A state moves one step at a time under one of 7 hidden systems, and each row is a state written as 20 numbers. Each run below is a few steps of one system.
mutem, path 1, 9 rows:
[[  2  -1   8  11   3   2  -4  -7 -13  -8   4 -17 -19  -7   0   0   7  -7
  -10  17]
 [ -9  10   8   9  -1   3 -14  -4  23  -8  -2   1  -6  -9  15  -4   3 -13
    4  -7]
 [  2  17   8  -3 -18   5   8  -8   2  -6 -11  -4  15   4   3  -2  14  16
   10  -1]
 [ 16   7  10 -10   3   2   6  15  -9   6  -3  12  -1  -9  -1   6 -14   9
   21  -6]
 [  2  -4   8 -10   0 -24  16  14 -13 -12  12  -6   1   8  -4   0  -7  -4
  -10  10]
 [  7 -15  -1   7  10  -5 -12 -11 -11 -17   5 -10 -19 -16  10  11   1  -7
   -6   1]
 [-11  14   8  16   5 -16 -10 -10  20  -6 -11 -10  -1   8   8  -8   3  -7
   -5 -14]
 [ -8  21 -11  -7  -3   9  -3 -19  -9  -2  -8  -5  15  -9   1   2   6  19
   22  -7]
 [ -2   5   6 -20  -1  -3   9  23  -5  16  -9  10  -6   8  -4   1 -12   7
    9 -24]]
Zesa, path 2 (9 x 20):
[[-11   3  -5  -3   6  -7  -3  -1  10   2   8  11   8   1   0  -9  -7  -7
    1  -7]
 [  0 -13  -8  -4  -9  16  -1  -8   5   0   1   9   2  -8   5   5  10   4
    5   0]
 [  3   0  -3  -3   3   7 -12  -2  -6  -2  11  -2 -12  -1  -1  -7  -2  -8
  -14  -9]
 [ 10  -3  -5  -2   7  -2  -4   3  -4 -11  10   5   4 -13   4   6  -9  -1
    8   6]
 [ 11  -6  -5  15   3   7 -11   3   3   1  -8  -7  -3   5   0   9  -2   3
   -7   2]
 [-15  11  -4   6  15  -6  -5   0  -4   6  -1  -8  -4  -6  -2   1  -6  -5
    7   9]
 [ -1  -3   5   6   3   8   5  11  12  17  -9  11  -1   1  -2   3  -3   0
    8   6]
 [-10  10   3   1  -4  13   3  -4  -2   6   7  -3  -1  -1  -6 -12  10  -5
   -4  17]
 [ 14   5  20  -5  -1   5   9   1  -8   3   4  10  -9  -9   2  -4   0   1
    8  -1]]
mutem, path 3 (9 x 20):
[[  3  16   5 -19  -9  -4   4  10 -13 -15   0  -4   6  -5   5   6  -4  10
   14 -11]
 [ 15   4  11  -9   1 -11   3  15 -21  -9  -1 -10 -13   1   2   6 -10   4
   -2 -10]
 [  3  10   3   0   9 -16 -11   3 -13 -19   9 -17  -9  -3   3   0  -8  -7
   -8  -2]
 [ -7   8  -4   3  -1  -4 -18  -2   4 -18  -8 -19  -7  -2  13   9   2  -1
   -2 -14]
 [ -5  28   3   0  -3   2  -9   1  -4   1 -16 -17  -1   4   0   0   1   9
    8 -13]
 [ -8  22  -2 -18  -2   7   0  16 -15   2  -1  -6  -1  -3  -2   1  -7   5
   15  -7]
 [  1   3   7 -18 -10   4   2  23 -18  -7   6  -9 -14   4  -1   3  -3  -2
   -7  -3]
 [ 13   6   7   2  -1   7 -14   8 -11 -16  10 -13 -16  -4   3  -1  -3 -10
  -14   5]
 [  6  13   4  10  -7   2 -18   6  15 -22  -3 -12   1   2  12   3   0  -7
   -4   1]]
tudag, path 4, 9 rows:
[[  5   2  11   7  10 -12   6  -4  -5   6 -12  -2  -8  -1   0   3  -3   6
    4  -7]
 [-11   4  -3   3  13 -11   9   0   0  11   0   5   7  -3  -7   1  -7   1
   12  10]
 [-19  -8 -12   3  10   4  -5  -5   2  11  -4  -1  -7  -6   0   7   2  -2
    4   0]
 [-13   5  -3  -1   5   9  -6   2  -1  15   4  -2 -10   5  -7 -11   1  -9
  -10  -1]
 [  6   8  -8  -2   1  17 -13 -11   0   3   9   7   3  -3  -3 -13  -1  -1
   -3  -9]
 [ 18   6   0   4  -4   7  -7  -6   0   2  -8  -1   4  11  -4  -4   1  12
   -8 -16]
 [ 24   6   4  13  11 -10  -2   1  -2  -4  -3   1   8   3  -5   1 -13   8
    2   2]
 [  5 -10  -4   6   7 -10   4  13   8   6 -13   6   7   3   0  16 -12   7
   11   2]
 [-16  -7   0  14   7  -4  -3  12  18   5  -7  -3  -4   0   2   9  -2 -11
    2  18]]
Sodet, path 5 (9 x 20):
[[-10  -8  -2   3   5  -5   7   8   7   7   4   6   4   2  -5   0  -3  -7
    0  16]
 [ -7 -14  -2   7   4   4   2  -1  10   5   3   8  -2  -8   2   4   2  -7
    3  14]
 [-17  -6  -5   0   1   6  -3  -1  14   7   2   9  -4  -6   4  -2   3 -10
    5   1]
 [-13   1  -7  -4  -1   5   0  -7  10   3   3  12   7 -10   5  -1   2  -2
   13   1]
 [ -9  -6  -7 -12  -2   5   6  -5   3  10   2  16   6  -4   1  -2   2   4
    9 -10]
 [ -5  -9  -6  -8   7 -12   6 -12  -2   1   8  14   5  -5   0  -5  -3   1
    3 -10]
 [  1 -15 -10  -4  12  -6  -4  -9  -5   3   1   6  -5  -6   1   5  -7   3
    1 -15]
 [ -8  -7 -13   4   8  -9  -8 -15   0   0  -4  -6  -1   1   2   3   0   3
   -4 -15]
 [ -3   9 -10   7  12  -1  -8 -13  -6   7 -10  -8   3  -2  -4   2  -4  10
    6  -8]]
bemas, path 6, 9 rows:
[[ -4  -9 -18 -16  -2   3 -16  -7  -8 -13   2  -3  -6  -7  10  10  -1   6
   -1 -26]
 [  7  14 -10  -2   0   9 -21 -17 -10 -11  -1 -11  -2  -3   4  -5   3   7
   -5 -25]
 [ 14  19 -11  -7   6  14 -16   2 -15   5  -4   1   2  -4  -4   0 -13  14
   11 -21]
 [  8  20 -16   2   8   4 -12   9 -18   3  -8 -21   9  11 -14   4 -11  14
   -1   1]
 [  8   9  -8   4  15   9 -13  19 -20   2   2 -16 -10  -8  -9  10 -17  -2
    3  16]
 [-18  14  -7   4  -1  18 -15  24   2   1  -4 -20 -10   0  -2   9  -2  -9
    1  21]
 [ -1  12  16  14  -5  28  -4   5  -1   9  -9 -10 -19 -12   0   1  12  -6
    7  23]
 [ -9  16  21  -8 -19  19  16  20   1  19  -9   1  -8   6  -6  -6  10   0
    8  13]
 [ 10   2  20   1 -19   5  29   5  -7   0   2   0   9   6  -9  -4  15   5
    1  36]]
pime, path 7:
[[-17  22   2   0  10  -2  -4   5  -2   7   5  -5  -3  -3  -5 -10  -6 -10
    6   6]
 [ -2  10   0  -7  -5  18   0   0  -6  12  11   4  -1   5 -10 -18   5  -4
   -8   3]
 [ 18   3  -1  -5  -2   3  -6  -5 -10   0   7   1  -2  11  -6 -12  -2   5
  -17 -19]
 [ 19 -10  10  -8  -9 -13  11  -1  -2 -14   7  10   5   4   5   0  -1   5
   -5 -11]
 [  3 -24   7  10  -2 -17  13 -12  10  -4 -10   6   3   2   7  10   8   6
    0   0]
 [-16  -9   8  13  15 -16   3  -7   8   2  -9   0 -14 -14  11  11   1  -8
   11   5]
 [-32  11  -6   2  10   7  -5  -8   7  12   1   2  -3 -16   3  -4   4 -11
   16   9]
 [ -6  19 -11   1   5  30 -19 -10  -8  10  10  -2  -6 -12  -7 -14   2  -5
    3   2]
 [ 19  15 -10 -18  -7  25 -15   4 -14   0  11   6   5   0  -5 -10  -6   8
    0 -22]]
tudag, path 8 (9 x 20):
[[ 11  -3   0   4  -2  12   2  -5  -6   5   1  -1  -1   4  -7  -3   6   6
   -7   8]
 [ 17 -11   6   6   3   0   4  -6   1   3   3  12  -2  -2   0  -2  -1   2
   -3  -2]
 [  2  -3   9   7   2 -11   6  -3  13   4  -7  10   4   3   3  -2  -1   2
    4  -6]
 [ -9  11   5   8   9  -7  -1  -2   5   3  -8  -2  -1  -6   4   3  -2  -1
   14   1]
 [-16   8  -6  -3   3   7   1   5  -6  12  -7  -6  -3  -3  -5   4   1   4
   10   8]
 [ -6  -5  -9   2   2  15  -2  -6  -7  10   6  -2  -6  -2  -7  -3   6  -3
   -7  13]
 [  7 -10   1  -3  -2  13  -3  -7  -2   9   7  10  -9   2  -3 -10   4  -1
  -12 -11]
 [ 12   7   7   6   0  -3  -2 -13  10  -1   2  10   7   5   0 -14   0   1
   -5 -14]
 [ 12  13   5   6   7 -10  -3  -4   0  -3 -12   0   5  -3   4   4  -8  11
   12 -15]]
Sodet, path 9 (9 x 20):
[[ -1  17  -3  -6   4  -1   0   8  -9   4  -2  -5   4   1  -6  -1  -7   6
    7  -4]
 [  8  -4  -3  -3  -5   2   8  -5 -10  -3   4  -3   9   7  -6  -1   5   8
   -6   7]
 [ 13  -1  11   8   5  -2   0   1  -2   5   2   3  -9   5  -4  -6  -4  -3
   -9  -2]
 [ -1   0  -5   3   4  -5 -10  10   1 -10   5  -8  -1   3   1   5  -7  -6
   -8   5]
 [  5  -1   2  11  -5   7  -5   1  10  -3 -10  -5   2   0   4   8   5   4
    2   7]
 [-12  11   7   0  -2  -1   6   9   6   8  -7  -3   1   5  -3  -3   2  -2
    4   6]
 [ -1   3   4  -4  -2   2  11   1  -7  -1   9   3   4  -5  -3  -2   3   0
    6  18]
 [  3 -11   4  -5  -6  11   3   3   1   6   8   9 -10  -1   0  -4   5  -6
   -7   1]
 [  1  -1   3   0  -1  -3  -7  -1  11 -12  10   7   0  -5   8  -4  -2 -10
   -1  -4]]
lefu, path 10:
[[ -8  -2  -9  -8   1  -3  11 -13 -22  -1  13  -8   5   2 -11  -7   7   2
   -8  15]
 [  5 -24   5  -1  -3  -1  -3  -9   0  -9   6   4 -19  -4  10   3   7  -8
  -15 -12]
 [ 19  14  19   7  -9 -11   3   4  10 -15  -3  -1   8  12   2  -8   0   2
   -7  -3]
 [  7  11  -2   4   8   3 -13   0   7  -3  -9   6   1 -16  11  10 -10   7
   23 -15]
 [-13   7  -7  -9  -1   0  12  23  -7  18 -13  -5   7  14 -13   9  -6  12
    9   5]
 [-16  -8 -22   1  12  -1  -5 -13 -19  -3  11 -15  -5 -11  -4   8   3  -3
   -3  19]
 [-14 -22   4  -5 -15   4   1   6  13  -3   4   0 -14  13   5  -3  13 -16
  -26  -1]
 [ 17  24  12  10  -6   4  -9 -20   4 -21  15  -1   8  -4   5 -21   8  -5
   -7   4]
 [ 11   3   9 -15  -3  12  -4  12   9   8  -4  25  -9 -10  10  -1 -10   3
   18 -32]]
bemas, path 11 (9 x 20):
[[  3   1   7   7   9 -13  -3 -21   7 -11   1   8   1 -15  12  -1   0  -1
   11 -10]
 [-16  -2  -8  -9   4 -10   2  -5   4   8 -13   4   3   2   3   5  -3  10
    9 -25]
 [  0  -3 -12   0   9  -6   0 -27 -22   1   5  -8  -1  -4  -6  -4   5   9
   -7  -6]
 [  0  -9 -19 -22   2  10 -10   7 -15   0  14   7  -4  -4  -2   1  -9   1
   -4 -18]
 [ 11   7 -16   6  -6  13 -22  -9  -1 -15   4 -13   9   8   0  -3   3   3
  -15  -4]
 [ 24  13   4   7  11  13 -20  12   1   4  -3   6  -7  -8   1   0 -18   1
    7 -13]
 [-10  29  -9  11   8  -3  -8  11   5  10 -14 -17  13  15 -11  -2  -7   5
    5   7]
 [  4  -2   0  14  21   5   3   5 -18  17  -4  -6 -14 -14 -10  10  -9   2
   11  25]
 [-33  -1  -5 -11  -5   9   2  25  -3  11   1 -13 -14   9  -6   2   3 -13
   -8  15]]
lefu, path 12:
[[-12  -1  -1  10   4  -3   0 -15   7   9 -18  -5  -4  -1   3   5   8   7
    6  -7]
 [-21  10  -3   0   4 -12   2  -8   3   8  -7  -9   2  10  -4  -7   4   0
   -4  -8]
 [-13   1 -14  -6   0  -1  -7 -21  -1  -3   2  -2   5   1   2  -5   7   4
   -4 -17]
 [  4   1  -4  -8  -7   2  -6  -6  -5   1  -2  -4  -3  14  -3  -7   4   7
  -14 -25]
 [ 16   6 -10  -2   6  -6 -14  -4  -8 -11   5  -5   7   5  -1  -2 -11   6
   -8 -18]
 [ 14  -7 -14  -3  -3   5 -14  15   5  -4  -7   0   5   9   1  11 -12   9
   -3 -13]
 [  8   7 -14   9   5   8 -15  15  -2  -1  -2 -12   8   7  -8   7 -12   3
   -4  12]
 [ -9  -8 -18   0   3  16 -16  16   9   3   9   1  -4  -3  -1   5  -7 -11
   -3  11]
 [  0   1  -5   0  -8  22  -1   8   3   5  16   5   5   5  -9 -12   5 -10
  -11  23]]
pime, path 13:
[[ -3 -19  -8  -4   3 -16  16  -6  -8  -3   2   3  11  -1  -2  12  -1   9
    5  10]
 [-10 -24  -6   9   7  -2  -5   3   9  -1  -1   1 -12  -8   7  14   0 -10
   -2  13]
 [-19  11 -12   9  10  -2 -14   1  19   0   0   0   9  -4   4  -1  -6  -9
   10   4]
 [  7  23   5   8   0  23  -8   7   2   7   3   2   2  -6  -7 -10  -1  -4
    9  17]
 [  9  15  -4 -10  -1  15  -2  11 -13  20  -4   2   1  11 -15  -9  -8  11
   -1 -15]
 [ 21  -4  -2 -14   0 -11   9   6 -27  -8  15  -4   4   9 -12  -2  -8   7
  -14   1]
 [  6 -36  -1  -6 -11 -13  12   9  10  -8   3   9   2  15   4   9   1  -1
  -18  -3]
 [ -1 -13   4  26  10 -30   1  -9  23 -14  -6  -4   7   5  10   8  -1  -6
   -5   9]
 [-19   7  22  16   5  -4   6   8  27  10 -10   8 -10 -11  10  -1   2 -15
   17  15]]
Zesa, path 14 (9 x 20):
[[  3 -15  -3   5   0  -8   5   1   3  -6  -4  -1   3  -1   4  13   1   3
    2  10]
 [ -9   0   3   9   1  -5  -5   0  10  -1  -6  -9  -6   7   3   0   4  -6
   -9  -2]
 [-13   6   3   0   3  -4   2  -2  12   2   0   9   3  -7   5  -3   0  -5
   12  -1]
 [  2  -3  -1  -1  -7  16  -1  -7  10   9  -1  11   2   4  -1  -7   7   2
   -2  -5]
 [ -2   1  -4  -9   1   7  -1 -11 -14  -2  14   2  -5  -9  -2  -8   3  -2
   -3  -1]
 [ 21 -12   1  -2   2   0   1   6  -7  -6   7   6  -4  -3   1   6  -7   2
   -4  -2]
 [  6  -2  -7  10   4  -7  -7  -2  -4 -14   2 -14   3   3   0   6  -2   0
   -9  11]
 [ -5   0   4  11  11 -12  -3   4   7   2 -14  -5  -8  -4   6  12  -6   1
    9  -3]
 [-16   6  -4   9   4   0  -2   2  17  14  -6   3   9   9  -6  -7  -1  -4
    1   6]]

Which system made each of these runs?
path 15 (2 x 20):
[[  2  -1   8  -5   4  -3  10 -11 -22   0   1  -4 -14 -13   1   2   6   5
    5   0]
 [ 14  -9   4   3   3 -15   8  10   1  -1   4   4   6  16  -8  -3  -9   0
  -16   1]]
 : Zesa
path 16:
[[ 15   5  17   1   3   1   3 -11  -6   0   6   8 -10  -6   1 -12   3  -1
   -2 -10]
 [ 10   4   0  -4  -2 -10  -2  -5   5 -17  12   8  14   0   4  -6  -5   0
   -1  -8]]
 : mutem
path 17 (2 x 20):
[[ -8  -4   0   7   5  -4  -4  15   2 -13  11  -9  -7  -8   5   9  -4 -17
   -2  29]
 [-20  10 -10   4  -5  14 -11  11  26  12  -8   2  11  14  -2  -5   1  -4
   -1   1]]
 : pime
path 18 (2 x 20):
[[-14  13   3  -4   8   5  -8   2 -12   2   9 -11 -20  -9  -3  -8  -1 -13
   -5   4]
 [ -6  -8   0 -20 -13   0   9   3   1 -10  18  13   7  -1   4  -6   4  -5
   -3   0]]
 : lefu
path 19 (2 x 20):
[[-10  -1   8  -3   0 -14   7  -9  -6  -2  -3  -9 -11   5   1  -4   8  -2
   -9 -10]
 [  9   9   1   1  10   2  -8  -7 -18  -5   1  -8 -11 -13   1   3  -4   4
    6  -3]]
 : Sodet
path 20:
[[-11  -7  -4   1  -1  -2  -1 -31  12  -6   6  12   4 -11  11  -8  13  -3
    2 -11]
 [  8   2   2  -1  -4   0   6 -20   8  11  -9  17  10   6  -1 -10   5  14
    2 -25]]
 : mutem
path 21 (2 x 20):
[[  3  -3  -7   0   6  -7   8 -14  -7   3  -4   3  11  -2  -3   3   0  13
    9  -1]
 [ -7 -14  -5  -3   2  -5   4   1  -6  10  -3  -3  -6  11  -7   3   2   2
  -13  -4]]
 : Zesa
path 22:
[[ 0 14  7  4  0  8 -1 12  0  6 -3 -3 -2  1 -4 -2 -2 -1  4 12]
 [ 6 -5 -5  1 -6 18 -1  0  0  2  0  5  4 -6  0  5  4  4  6 12]]
 : tudag
path 23, 2 rows:
[[ -5   5  -4   3  11  -2   3   1 -13  11  -2  -7  -5   0 -10   2  -2   3
    2   9]
 [ -8  -6  -7  -8   0   8   0   9 -10   5   8  -3  -6  -2  -5   2   1  -4
   -3  13]]
 : bemas
path 24:
[[ 4 15 12 10  3 -7 -5 -1  6 -6 -5 -6 -4  0  4 -5 -1 -4  0 -3]
 [ 2 11 -2 -7  0  4  3  9 -8  2 -4  1  6 -5 -1  6 -6 10 16  2]]
 : tudag
path 25, 2 rows:
[[  2  20  -3  -6   2  -4  -1 -23 -20 -13   9 -10   8  -9  -1  -8   5   8
    4  -2]
 [ 21 -14   0  -2   7 -11   6   4  -8   8 -11   8   0   7  -4  10 -12  15
    1 -20]]
 : Zesa
path 26, 2 rows:
[[-14  -9 -21 -13 -12  15  -4   9   7  -1   3   4  11   3   2   8   3   2
    3   1]
 [ 21  -5   9  13  -4   7  -8 -12  -2  -9  -4  -9 -11   2   3  -1   9   2
  -14  -1]]
 : bemas
path 27, 2 rows:
[[ 10 -21   6   1   0  -5   8   3   6  -3  -1  13  -3  -9   8  12  -2   0
    7   3]
 [  5   5  15  15   0  -6  11   5   4   2 -13  -7   1   5  -2   4   3   4
    4  18]]
 : lefu
path 28:
[[-12  -8 -14   2   0  -2  -2 -27  -3  -3   8  -5   5   4  -2 -10  13  -1
  -15   0]
 [  5  -5   5   0  -5   4 -10 -10   9  -2   0   4  -9   9   5 -12   7  -3
  -18 -27]]
 : lefu
path 29 (2 x 20):
[[ -2 -10  -4   9   4  -2   3  -6   0   0 -10  -4   1  -7   4  16   3   7
   10  11]
 [-10   0   4   9   7  -5  -3   7   9  14  -7  -4 -11  12  -4  -6  -1  -8
  -12  -2]]
 : Zesa
path 30 (2 x 20):
[[  4   6   0   6   0   0   3  -3   8   4  -7   6  14   3  -2  -1   0   8
    9   0]
 [  3   1   3  11   8  -1  -2  -2  -1   3 -10  -6  -6  -4   1   9  -2   4
    6   4]]
 : tudag
path 31, 2 rows:
[[  9   0   6   3  -8  -3  -3  21  -4 -20  -5 -20  -5   6   5  18  -2   0
   -5  17]
 [ -9   8   1   3  -5   7 -13  18  11 -18   1 -11  -6 -12  13  11  -1 -12
    9  15]]
 : lefu
path 32, 2 rows:
[[ 17  -9  -6   8   4   9 -15   3  14   8 -16   8  -2   6   3   8  -7   9
   -2 -25]
 [ -1  23  -3  12  18 -13  -8  -8  -5   8   1 -10   5  11 -12 -16 -10  -1
   -7  -6]]
 : bemas
path 33 (2 x 20):
[[ 18  -4  -4   4   0  -2  -8  13   5 -20  13   1  11   0   3   6 -10  -6
   -4  16]
 [ 12  -2   5   8  -7  22  -9  19  14   2  -6   6  -4  -5   5  10  -2  -3
    8  11]]
 : lefu
path 34 (2 x 20):
[[ -6  -8  13   0  -4  -5   9   5   1   0   0  -4 -13   3   2   0   6  -7
   -8   9]
 [ -7  -2   8  -4  -9   3   8  -5   8  -4   8   9   1  -7   5  -6   9  -6
    3   7]]
 : bemas
path 35 (2 x 20):
[[-17  14   8 -14 -15  -6  16   6   2   2  -4   0   8  12  -2  -8   8   4
    6  -5]
 [ 19 -12   6   1  -4  -5  17 -14 -14  -9   5   3   7  -9   0   5   6  11
    5  15]]
 : bemas
